In the rows, zero is written as 128.
Named moves (each a turn or a mirror), then the moves between two rows, first move first; the first pair answered
Z807 (before |-> after):
[115 127 151 120 105 121 115 138 138 142 120 159 114  99 137 141 110 127] |-> [127 100 124 127 135 109 118 113 121 110 120 152 103 133 102 123 113 150]
[127 147 170 122 117 122 126 128 150 160 110 152 112 108 154 130 119 116] |-> [143 108 126 127 151 105 123  96 129 118 108 134  97 159 109  99 124 148]
[118  77 118 114 146 116 122 138 106  89 117 140  93 156 136 120 100 143] |-> [102 113 154 106 117 130 121 167 124 127 119 151 109 114 179 147  94 111]
Z299 (before |-> after):
[150 126 122 139 108 141 112 138 131 164 128 109 168 134 127 117 173 154] |-> [144  85 125 125 131 133 117 146  97 130 109 107 149 143 133 123 156 171]
[172 121 117  97 107 116 124 132 175 146 112 133 112 141 127 109  99 110] |-> [179 102 110  99 120 117 125 126 169 131 111 128 108 155 120 102 102 117]
[142 134 105 141 135 140 138 121 129 117 140 105 132 152 122 120 151 129] |-> [126 107 136 119 136 129 136 141 102 104 121 125 116 134 152 137 118 134]
[113  90 148 180 137 109 123 102 126 117 115 188  91 111  90  94  93 150] |-> [108 126 154 186 115 116 116 101 152 149 125 193 102  96  94  97  99 134]
Z632 (before |-> after):
[ 96 123 168 129 128 138 109 152 118 153 118 161 108 105 123 141 100 115] |-> [109  87 140 129 164 137 119 134  91 112 114 132  98 146 100 122 113 136]
[123 133 136 116 109 148 133 144 127 153 127 126 157  89 140 165 156 114] |-> [132  99 104 118 145 146 139 134 102 108 131 103 156 125 123 153 166 135]
[117 154 157 127 100 140 122 139 141 145 131 131 135 110 152 143 128 113] |-> [128 111 113 129 143 138 135 122 106  92 126 104 124 155 123 125 144 141]
[144 136 100 145 129  99 120 109 141 145 127 130 106 139  93 107 129 140] |-> [138 150 109 142 120 103 117 114 147 160 127 137 109 129 104 114 122 129]
Z911 (before |-> after):
[ 85  81 174 102 132 112 121 163 107 103 102 168 101  89 166 149  62 165] |-> [116  53 119 122 166 102 121 117  95  68 107 143  93 149 104 117  84 193]
[127 144 127 132 130 148 139 152 123 135 136 106 136 114 144 132 155 122] |-> [117 135 143 121 130 144 135 159 114 133 130 122 129 106 157 136 135 122]
[116 135 156 118 106 128 118 140 117 150 116 137 120 102 160 150 107 126] |-> [116 103 145 111 122 113 114 121 101 124 108 141 101 119 138 140  95 145]
[139 173 138 125 145 108 107  96 152 145 116 127 123 128 103 129 126 107] |-> [134 175 148 121 136 111 106 105 151 147 115 136 118 120 113 138 120 104]
Now pairs of rows:
Between the rows of a pair lie two moves.
[ 88 133 195 103 118 124 127 117 130 122 117 175 113  77 130 170  88 119] |-> [104 170 168 129 102 114 117  85 171 151 136 179 118  98  86 142 103 111] | Z911 then Z299
[134  58 104 119 170 117 147 124  76  57 106 103 121 168 119 124 132 146] |-> [145 176 107 152 113 160 157 140 147 150 146  81 187 134 141 136 188  84] | Z807 then Z299
[147  88 118 122 170 130 144 128  90  70 115 109 126 145 127 127 138 147] |-> [164 166 101 158 129 144 139 107 156 133 145 106 154 140 106 110 169 119] | Z632 then Z299
[118 137 127 123  91 141 145 148 129 127 128 126 165 108 184 147 154 113] |-> [121  75 110 113 129 116 136 123  99  80 110 136 129 139 150 127 128 148] | Z911 then Z807
[154 159  87 144 154 170 166 147 148 119 165  45 185 138 150 135 198 100] |-> [129  81 110 111 192 158 172 172  84  60 132  62 148 136 177 153 163 133] | Z299 then Z911
[124 104 161 121 108  91 130 161 114 194  92 186  88  58 118 146  89  95] |-> [126  87 153 120 119  83 129 151 108 179  90 190  79  69 105 135  82 104] | Z911 then Z807
[154  99  59 136 191 157 163 113 105  68 121  82 148 187 111 106 181 157] |-> [128 177 131 123 129 192 172 180 138 145 129  92 185 101 203 157 181 103] | Z911 then Z911
[116 195 130 101  93  85 137 200  87 141 142 128  89 137 129 106 130 109] |-> [133 181  98 112 119  91 151 188  78 115 147 100  95 164 114  94 153 117] | Z632 then Z911
[132  74  93 123 166  92 109 147  86  96  89 109  78 177  66 114 111 133] |-> [119  65 116 111 159  91 107 160  77  93  82 123  74 158  90 127  99 128] | Z299 then Z632
[143 154  87 136 133 155 175 139 118 131 143  72 172 154 151 134 146 111] |-> [146 140  74 141 142 146 170 121 116 122 143  80 161 170 129 121 141 119] | Z632 then Z807
[148 166 105 149 114 156 152 138 137 134 146  84 159 137 132 132 169 107] |-> [135 167 134 135 105 157 151 158 139 146 143  99 156 113 159 146 156 100] | Z807 then Z911
[132 181 125 154  97 141 120 110 167 171 117 146 118 132  47 112 140 108] |-> [140 158 105 159 117 140 123  99 150 147 117 132 116 158  32 101 146 125] | Z807 then Z632
[134  85 115 119 144 165 127 133  85  77 114  65 141 174 136 111 155 140] |-> [105  65 167  92 123 142 103 148  77  87  92 118 110 133 160 129 108 142] | Z299 then Z911
[113  96 135  96 110 129 111 125 120 123 110 129 124  98 167 136  94 121] |-> [131  83  94 113 134 128 120  99 108  95 118 104 126 138 137 117 112 133] | Z632 then Z911
[141 172 127 145  93 123 121 115 164 165 138 133 141 137 122 119 134 110] |-> [152 167 115 149 105 138 134 122 155 149 143 106 154 146 126 122 157 110] | Z632 then Z911
[141 154 121 123 116 135 127 145 145 147 158 110 140 115 133 136 146 112] |-> [144 153 115 125 122 139 132 141 142 140 160 105 140 125 127 131 148 122] | Z807 then Z911
[129 160 132 134  81 130 133 103 152 183 124 149 137 113 120 143 133 118] |-> [116 111 142 115  94 105 120  98 127 154 102 172 101 120 113 140 100 146] | Z911 then Z911
[122 101 119 109 142  98 109 123 103 137  62  88 143 155 159 132 110 174] |-> [139 139 101 129 133 117 118 115 125 154  80  62 172 163 149 127 141 156] | Z911 then Z911
[149  97  98 123 165 129 159 116  96  79 119  94 125 159 118 116 143 131] |-> [126  77 126 107 153 113 144 120  86  82 104 132 103 138 129 125 106 143] | Z299 then Z807
[153 118  61 151 150 150 158 113 138 105 139  69 164 177 101 102 182 133] |-> [101 142 168 112  89 151 146 184 142 158 112 132 155  76 196 165 129 101] | Z807 then Z911
[150  85 111 122 171 108 149 108 138 139 147 119 116 136  75  27  98 164] |-> [151 160 123 136 133 132 151 122 183 199 169 114 153 112 100  38 124 125] | Z911 then Z632
[125 113 120 131 160 128 146 132  97  99 109 142 133 124 136 152 121 139] |-> [138 166 114 154 138 140 144 124 137 138 129 136 160 120 120 143 144 117] | Z632 then Z299
